In the data rows, the value 128 means zero.
Each row of this table is followed by its label. One hidden rule gives the labels. It looks at one to three of the table's principal directions, none of them among the few with the most spread.
[142  90 129 153 140 117 145 141 125 106 107 147 127 159 128 136 110 128
 117 122 128 114 143 131 113 151 150  76 153 145 122 126 114 149  88  99
 107 121 145 126 159 130  97 120] 6
[108 125 109 174 123 123 131 135  91 146 106 137 118 127 120 115 126 132
 117 112 146 110 111 131 121 103 135 124 137 131 112 122 141 122 124 127
 146 128 123 123 145 132 118 118] 3
[112 183  84 147 109 101 114 130  46 204  56 158 125 117 150 104 115 123
 104 110 191 110  96 113 138  77 130 180 105 127 119 104 142 103 153 141
 177 149  90 134 148 145 137 155] 5
[127 149  83 189  99 100 119 133  52 165  94 152 105 142 136 119 105 137
  95 119 200  88  79 134  89  51 163 153 146 144 106 116 143 124 113 101
 196 164  61 114 173 160 125 153] 4
[177  97 112 135 148 115 105 157 122 141 157 109 107 134  75 135 139 161
 152 178 154 115  73 171 179  73 151 185 127 164 155 124 150  82 143 137
 216  91  87  96  97 163 137 152] 4
[176 118 103  91 160  84  86 151 164 106 168 141 156 121 104 113 138 136
 160 180 128 127 126 164 157 104 135 142  61 125 234 125 104  89 129 160
 107  73 150  74  59 168 108 160] 7
[ 90 131 139 153 133 159 144 137 138 108 168  75 109 117 111 146 160 172
 110 121 107 115  51 141 110 122 144 170 167 164 108 154 127 115 150 106
 195 157 101  96 127 140 151 107] 6
[123 111 149 128 167 163 123 141 165 102 220  66 121  98  82 130 173 162
 153 153  90 140  85 163 172 127 124 179 121 152 137 136 135  94 174 151
 198 100 131 105  66 127 161 120] 4
[137 143  99 111 134 175 111 175 131 139 165 109 115 106 124 112  86 124
 115 175 171 124 109 152 175  73 151 196 107 131 157 124 138  90 185 148
 200  99 102 136 147 158 114 118] 3
[122 122 149  93 146 175 123 158 170  90 174 103 131 118 139 125 115 132
 114 167 111 140 136 135 148 144 157 129 114 134 140 138 113 121 143 135
 134 131 171 134 123 122 113 102] 4
[113  82 180 145 165 158 146 168 153  98 208  57 105 105  83 162 160 167
 124 157  92 155  88 177 196 139 155 160 169 191  78 139 163  90 138 141
 224 113 149 132 100 106 138  90] 2
[119 109 146 105 119 191 130 174 152  96 159 116 104 125 151 127  73 129
  88 164 134 130 143 127 136 131 185 113 138 130  99 140 125 143 119 115
 146 154 165 158 180 118  93  88] 3
[103 105  99  98 129 165 138 219 103 120 102 100 123 119  88 142  76 124
 103 181 178 147 143 180 213 104 181 149 135 182 112 155 172  34 156 146
 146  77 198 139 160 143  92  61] 2
[117 117 144  82 142 190 117 183 183 106 167  80 124  91  92 126 127 122
 146 201 126 150 139 149 213 110 141 166 114 138 164 156 159  63 177 180
 130  78 183 140  99 133 112  76] 2
[140 127 130 102 113 132 124 141 106 160 103 157 118 125 149 115  94  94
 119 135 159 124 159 120 158 106 132 128 136 120 103 103 141 131 132 152
 139 132 139 172 161 113 111 116] 2
[155  71 185  85 143 152 125 155 166  95 143 123 115 139 135 134 119 140
 134 167  96 129 146 130 148 163 168  92 151 136 101 133 112 143 112 133
 128 146 197 150 132  96 115 101] 7
[ 77 134  88 166  89 175 148 145 112 114  72 153 108 145 136 107  77  83
  91 113 168  87 175  88  74 119 159  67 153 104 109 152 118 161  90  80
  52 148 149 126 212 138  79  96] 7
[114 100 145 155 133 114 135 127 124 118 111 123 127 138 104 142 165 133
 149 117 107 128 137 130 121 150 117  95 144 133 116 135 131 124 106 129
 102 123 163 111  97 107 133 119] 7
[107 166  78 166  91  80 130 100  63 173  65 168 125 135 119 126 126  96
 129  73 166 112 157 110  76 108 102 115 126  97 112 120 127 139  98 105
  77 134  94 104 135 129 138 164] 7
[108 120  74 171 106  86 124 132  88 149  91 159 126 130 119 124 110 105
 138  95 159 124 155 131 114 115 113 116 114 106 130 125 133 129 100 120
 103 104 116 101 141 140 114 155] 5
[196 104 111 147 128  72 117  97 150 130 100 167 137 181 141 150 132  78
 179 133 151 116 177 108 102 139  84 107 132 106 193 108 101 175  94 103
  98 103  55 112 123 153 127 212] 6
[117 139  84 130 106 121 116 135 146 101  97 181 146 140 181 103  69  75
 113 117 145 115 215  90  67 161 135  57  70  64 180 132  71 186  81  93
  20 134 153 114 172 144  75 165] 2
[124 172  72 162  82  82 120  99  69 164 100 144 128 147 126 158 138 102
 138  95 190 139 138 122  91  95  80 161 114 122 141 116 150 121 114 111
 136 136  45 105 108 149 164 191] 3
[113 138 122 120 120 146 133 115 171  77 133 106 148 155 127 158 152 106
 143 134 110 141 174 112  84 180  99  89 104 119 179 157 103 142 112  90
  52 130 136  99  98 138 134 147] 4
[160  89 143 126 137  86 119 122 195  76 222  88 140 137  96 196 177 159
 174 136  77 175 115 178 119 153  80 139 118 137 192 142 128 119 106 128
 134  89  88  76  45 141 144 157] 5
[167  86 168 108 146  62 117 111 160  99 210  90 147 133 112 197 202 170
 181 127  78 189  99 181 153 164  71 164 121 167 151 117 142 105 127 158
 190 111 104 103  22 116 183 169] 2
[115  70 145 174 133 106 159 139 147  57 184  67 133 158  82 214 171 174
 135 122  97 174  99 190 116 162 117 112 175 201 117 161 163  97  90  97
 155 109 118  92  92 133 142 108] 5
[118  61 172 156 118 115 146 145 128  88 177  94 105 138 114 186 145 178
 119 113  89 167 111 167 125 167 141  98 165 171  58 139 158 134  76 111
 179 153 149 133 118  94 137 108] 3
[141  75 185 133 126 124 145 109 149  91 154 110 120 163 143 182 148 154
 134 114  81 166 137 129 110 195 119  86 165 146  77 129 133 169  83 104
 142 163 135 148 118  86 148 127] 3
[134 106 142 153 111 131 144 130 123 109 115 108 116 168 117 173 143 137
 123 135 138 125 113 138 100 126 131 110 180 164 111 143 147 126 105  95
 145 149 104 128 140 132 132 115] 7
[129 149 105 126  99 112 141 117  88 156  88 172 119 132 160 115  69 111
  88  81 144 111 154 112  81 130 143  94 135 101  82 116 110 173  98  88
 100 157 108 150 205 122 107 136] 5
[121 145 138 128  99 148 135 121 117 145  70 139 114 147 172 126 116 121
 105 127 150  98 110  86  94 123 142 126 159 129 109 134 119 158 131 103
 141 189 103 154 185 134 127 127] 6
[134 177  91 148 105  57 130  98  76 174  94 184 132 115 145 107 103 121
 102  62 145  98 121 122  60  96 125 120 127  95 116 109 105 157  99 105
  96 145  77 113 165 139 119 160] 2
[151 143 132 137 134 124 141  94 105 165  69 180 125 146 156  93  84 113
 101  97 126  94 144  90  91 132 149  82 155  89  89 107 102 187 106  98
  81 146 113 159 200 112 101 122] 1
[110 172 164 144 151 149 133  95 176 131 166 128 129  82 158  86 134 123
 112 107  77 114 122  86 103 138 129 126 125  77 127 124  97 183 134 133
 100 147 114 144 141 111 116 124] 2
[ 93 251 114 153 104 174 142  80 100 194  57 161 115 106 181  65  88  77
  66  92 162  68 135  37  57  89 145 133 142  63  98 123 101 192 145  87
  79 192  60 170 224 130 114 132] 4
[123 189 115 125 120 160 115 128 139 166  99 156 116  91 153  67  86 117
  99 141 149  88 113  79 115  77 161 150 112  73 154 133 113 146 147 137
  94 139 109 145 179 148  93 115] 1
[145 171 149 104 122 131 123  92 141 155  98 171 125 120 174  93 103 113
 107 123 126 111 139  67 107 127 145 117 128  85 120 116 106 182 108 127
  78 168 118 160 162 117 116 137] 1
[127 143 163 139 117 184 132 142 157 120 131 117 104 135 174 130 110 140
  89 161 144 106  79  93 109  98 165 151 175 134 130 136 128 153 137 123
 174 182  95 160 181 139 106  92] 2
[126 122 110 112 142 194 127 166 199  86 174 102 125 110 100 114  96 110
 131 187 138 130 146 132 172 107 148 142 115 124 193 159 138 104 146 139
  94  67 142 123 140 165  86  93] 3
[168  79 151 114 135  95 127 151 146  97 171 131 118 139 112 159 123 157
 126 148 119 138 113 164 139 123 158 116 155 163 125 126 134 123  81 129
 147 122 141 117 117 129 111 119] 6
[131 108 147 102 149 112 121 136 178  72 226  95 147 109 113 152 159 144
 146 139  84 163 131 171 139 152 115 135 105 146 155 135 119 112 124 145
 136 109 153  99  63 125 140 135] 6
[149  92 162  97 130 110 107 140 146 114 180 103 132 119 130 151 167 165
 157 161 117 157  80 165 173 111 114 174 128 164 140 121 157  88 154 184
 209 132 139 132  71 126 157 121] 5
[ 79 150 139 153 106 132 149 104  87 113 142  89 124 124 113 148 190 164
 119  91 126 122  66 137  81 120 117 152 167 179  75 145 148 102 147 118
 175 186 123 112  99 120 194 113] 4
[106  99  87 197 103 103 150 130  42 141  81 148 114 161 107 134 131 125
 116  86 179 100 109 148 107  95 125 103 172 176  79 113 163 115 103 109
 167 135 116 121 161 138 131 117] 1
[ 73 132 111 164 139 121 159 115  88 122 111  95 148 125  73 136 182 122
 140  98 127 136 124 155 148 135  97 124 148 181  97 141 167  72 147 132
 120  99 155 111  95 125 160 103] 4
[125 153 124 137 124  90 115  95  80 184 114 115 139 107  91 121 223 154
 180 108 138 122  50 144 159  71  54 205 126 157 148 106 173  60 198 201
 195 115  99 117  38 134 199 132] 1
[119 124  95 151 123  86 124 126  86 138 111 144 145 130 121 117 146 130
 134 107 148 116 110 152 124 103 109 125 113 149 141 114 139 102 132 143
 144 117 130 109 113 146 131 136] 1
[ 94 128  92 139 152 112 137 142 127 104  92 141 169 116 119  92 121 105
 128 120 125 118 164 139 134 148 132  83  93 130 162 144 112 102 133 132
  50  83 194 108 136 148  95 114] 6
[ 85 158 107 173 135 109 137 126 112 160  50 166 151 102 156  78 118 104
 108  98 134 101 133  95 126 120 123 100 114 101 152 126 123 133 130 147
  69 114 150 139 171 142  78 106] 5
[ 74 155 163 163 163 155 136 104 162 135 155  63 138  77 101 115 219 139
 163 132  89 141  78 113 182 131  86 196 133 143 136 145 158  90 195 178
 168 113 122 125  62 122 177 119] 2
[142 103 200 101 180 183 130 115 207  96 105 112 157 144 165 108 163 131
 159 177  76 136 133  77 171 197 119 106 125 125 174 135 107 145 168 164
  95 126 192 169 106 110 126 100] 4
[128 121 152 131 145 116 120 127 139 134 122 118 139 124 151 134 148 156
 136 141 116 150  90 122 159 140 126 161 124 138 139 127 136 116 145 158
 164 134 130 133 106 126 139 130] 5
[126 168 143 103 132 143 117 114 142 150  80 148 142 118 174  94 116 138
 108 141 122 120 109  81 128 133 145 133 104 100 150 132 112 142 144 143
  95 156 142 151 148 132 113 118] 1
[122  82 117 163 153 134 135 170 155  79 107 149 140 149 146 111  77 137
  94 152 126 115 137 132 123 146 189  59 127 135 158 147 109 141  81 107
  79 106 182 118 186 153  45  91] 3
[153  48 165 126 164 145 128 128 217  37 217 100 141 163 132 163 141 127
 159 170  82 168 161 144 149 188 125  91 135 146 158 136 118 158  92 122
 124 104 152 115  94 122 118 133] 3
[155  31 163 152 168 144 129 159 165  74 199  78 109 158  70 170 155 172
 154 176  92 149 104 183 174 145 155 115 163 178 114 139 150 107 103 123
 188  93 151 102  87 118 126 105] 1
[196  58  91  98 139  91 101 168 140  93 164 159 125 163  99 144  77 117
 149 167 144 142 194 176 151 141 156  83  80 126 166 115 108 131  66 106
 106  72 153  93 113 144  91 174] 4
[181  42  95 129 147 110 118 182 133  85 174 137 113 161  78 142  88 138
 135 168 144 118 145 194 155 114 173  91 123 165 148 123 125 114  80 103
 152  73 147  90 133 156  85 136] 4
[143 106  89 137 151 114 134 117 124 110 192 125 128 135  67 132 124  89
 156 105 118 134 196 168 133 146 104 103 108 122 120 111 115 138 106  96
 107  66 115  91  99 122 138 171] 4
[136 114  81 130 125 104 109 183  69 130 139 119 121 132  64 132 122 133
 118 166 179 112 123 204 156  63 169 130 104 180 127 127 157  51 121 123
 175 101 151  92 104 153 115 127] 7
Here are more rows. What is the label of each one?
[ 48 188 125 135  94 192 149 129  87 143  80 108 113  99 159 100 131 126
  86 113 170 106  91  76 119 112 151 174 152 154  71 152 148 111 174 130
 159 201 144 160 172 129 164  98] -> 7
[138 136  99 110 138  58 108 141  86 163 109 119 155 116  55 144 186 152
 168 146 147 141  83 194 183  67  99 180 110 169 173 127 173  14 160 188
 140  65 140  80  35 152 150 117] -> 4
[152  16 160 116 195 143 129 196 212  35 219  55 141 123  48 166 153 168
 187 199  68 181 144 211 220 185 144 117 114 176 171 167 141  60 139 154
 138  22 215  96  53 128 118 100] -> 2
[140 138 159  87 129 153 135  98 175 103 119 145 149 152 163 125 119 110
 119 130  92 130 166  95  92 167 118  67 131  97 147 130 100 173 111 117
  38 147 156 150 142 110 104  99] -> 1
[100 122 124 143 146 165 165 152 169  89 169  86 124 118  95 156 107 125
 104 126 106 152 145 148 148 159 139 121 151 150 122 158 139 121 116  96
 104  84 125 122 155 137 100  94] -> 5
[155  48 155 150 165 129 126 163 145  65 180  77 130 161  82 168 168 162
 162 182 119 144 107 189 157 139 149 123 150 195 136 141 144  81 131 130
 193 100 159 103  73 130 146 122] -> 7
[142 163 123 107 125 114 128  99 177 116 161 130 139 125 101 143 152  98
 145 115  95 126 172 120  86 140  85 100 108  89 186 134 100 153  99 105
  34 105 101  92  87 133 119 151] -> 7
[111  76 104 176 162 123 163 152 126 103 121 125 134 134  99 132  96 123
 124 102 115 141 158 155 157 172 138  90 146 147 107 137 131 127 106 104
 105  61 153 119 168 131  93 110] -> 5
[166  60 170 111 146 128 138 134 204  41 195 154 135 159 189 141  71 127
 101 124  67 138 184 129  71 207 166  25 136 105 124 123  62 227  49  80
  80 151 165 140 181 107  68 126] -> 2
[164 120  95 132 140 134 114 110 138 149 148 141 127 127 115  98 119 105
 165 139 152 115 125 128 162  89  97 167 118 111 168 106 137 129 165 152
 156  77  74 130 128 156 135 154] -> 3
[132 147 150 114 116 144 127  96 144 131 141 138 122 118 165 110 133 121
 131 112 118 119 127  88 102 137 113 136 132 104 118 119 110 171 139 132
 131 168 111 152 136 115 152 144] -> 4
[105 171 119 126  96 104 161  96  91 155  70 153 138 142 161 152 106 110
  88  62 131 136 147 106  79 154 105 102 157 123  85 125 127 158 103  92
  80 161  99 151 182 115 124 120] -> 5
[177 105 167 142 105  76 115 109 123 148 148 156 101 138 164 150 125 150
 125 121 133 121  86 127  99  91 138 143 179 125  96 102 136 171  87 134
 195 178  65 147 146 117 132 149] -> 2
[105 170  86 104 108 137 123 132 109 148 114 109 132 112 109 136 131 119
 141 119 150 141 135 130 130 126 100 177  93 117 146 145 130  92 171 125
 123 113 109 106 106 143 163 152] -> 4
[ 77 173 143 129  93 132 161  82 125 138 157 115 114  96 146 153 119 125
  99  38  79 158 150 106  64 178  97 122 151  86  42 138 118 186 107  87
  94 173  91 141 157  81 158 131] -> 5
[ 81 164 138 146 116 118 154 116 101 123 122 109 137 126 127 157 155 161
  90  85 111 139  85 136  84 134 125 127 159 157  96 142 138 110 119 115
 119 162 131 114 121 117 140  87] -> 3
[159 153 136 103 160 122 114  94 162 132 123 157 159 125 169  86 119  99
 142 124  97 117 171  96 109 167 111 101  77  72 172 109  70 177 145 125
  74 122 128 140 128 122 121 170] -> 4
[127 168 151 110  99 144 134  72 100 161  98 172 117 134 207  92  90 131
  81  77 116 100 113  71  51 133 144 105 154  82  53 105  95 213 123 101
 125 224 102 177 206  95 137 123] -> 1
[158 139 138 112 149 139 123  78 147 140 156 133 138 133 129 114 147 106
 169 108  99 134 158 108 120 156  73 133 111  84 142 100 101 165 159 135
 112 108  99 136  93 105 165 162] -> 1
[110  55 197 155 126 153 148 135 128  99 162  83  88 156 131 187 149 189
 114 118  77 159  87 141 125 182 155 112 197 167  20 138 146 156  91 100
 214 189 143 139 133  74 154  98] -> 1
[177  29 136 116 144 124 117 206 123  95 157 109 108 161  88 166 107 151
 134 197 148 137 128 205 197 115 179 110 141 197 118 124 158  81 105 129
 212  94 169 128 126 135  97 110] -> 6
[ 96 193 116 142  88 152 140  80  83 180  55 176 117 117 195  73  86  92
  90  74 159  88 138  50  68 112 131 121 146  76  70 115 112 193 139 110
 101 198  96 179 220 115 134 132] -> 1
[155 136  68 138 139 107 111 137 102 144  80 192 146 144 156  73  73  96
 117 125 168  82 158 119 106 110 144  93  77  97 183 102  83 151 125 113
  93 104 126 118 175 166  81 162] -> 4
[122 117 180 109 135 137 149 105 180  99 158 103 135 134 142 164 165 148
 134  98  52 146 122 119  97 196  92 102 152 124 124 137 103 165 122 113
 106 150 131 128 109 100 141 112] -> 6
[141 118 131 132 155 127 128 142 182 101 218  76 129 101  63 161 162 141
 165 151 101 164 120 173 172 122  99 173 119 141 178 144 150  85 143 149
 141  54 101  95  58 142 140 132] -> 5
[131 132 176  92 152 163 134 124 178 127 173  86 129  90 141 131 131 137
 140 145  90 168 122 122 188 160 119 181 130 126 109 135 139 126 179 157
 169 118 122 172 123 107 154 123] -> 5
[ 99 120  59 152 128 107 139 141  74 132  83 138 144 141  72 118 125 123
 132 107 157 115 133 163 133 110 124 108 119 153 135 139 144  74 127 120
  86  74 158  83 125 155 118 109] -> 1
[106 138 146  79 174 171 142 148 169 121 127  97 138  97 108 116 117 105
 134 136  75 150 195 118 181 214 137 117  93 106 114 148  92 126 155 116
  70  90 195 134 121  97 126 128] -> 6
[141 123 124 143 108  66 130 119  72 175 125 124 118 124 109 175 141 141
 142 100 151 172 111 164 162 109  95 178 148 154  79 108 183  95 123 148
 196 116  76 141 105 113 167 153] -> 5
[165  68 179 114 197 145 140 128 194  83 176  79 141 130  70 141 184 145
 195 160  63 148 139 152 186 189 107 123 138 153 152 140 121 106 160 147
 123  60 169 122  57 110 158 126] -> 7
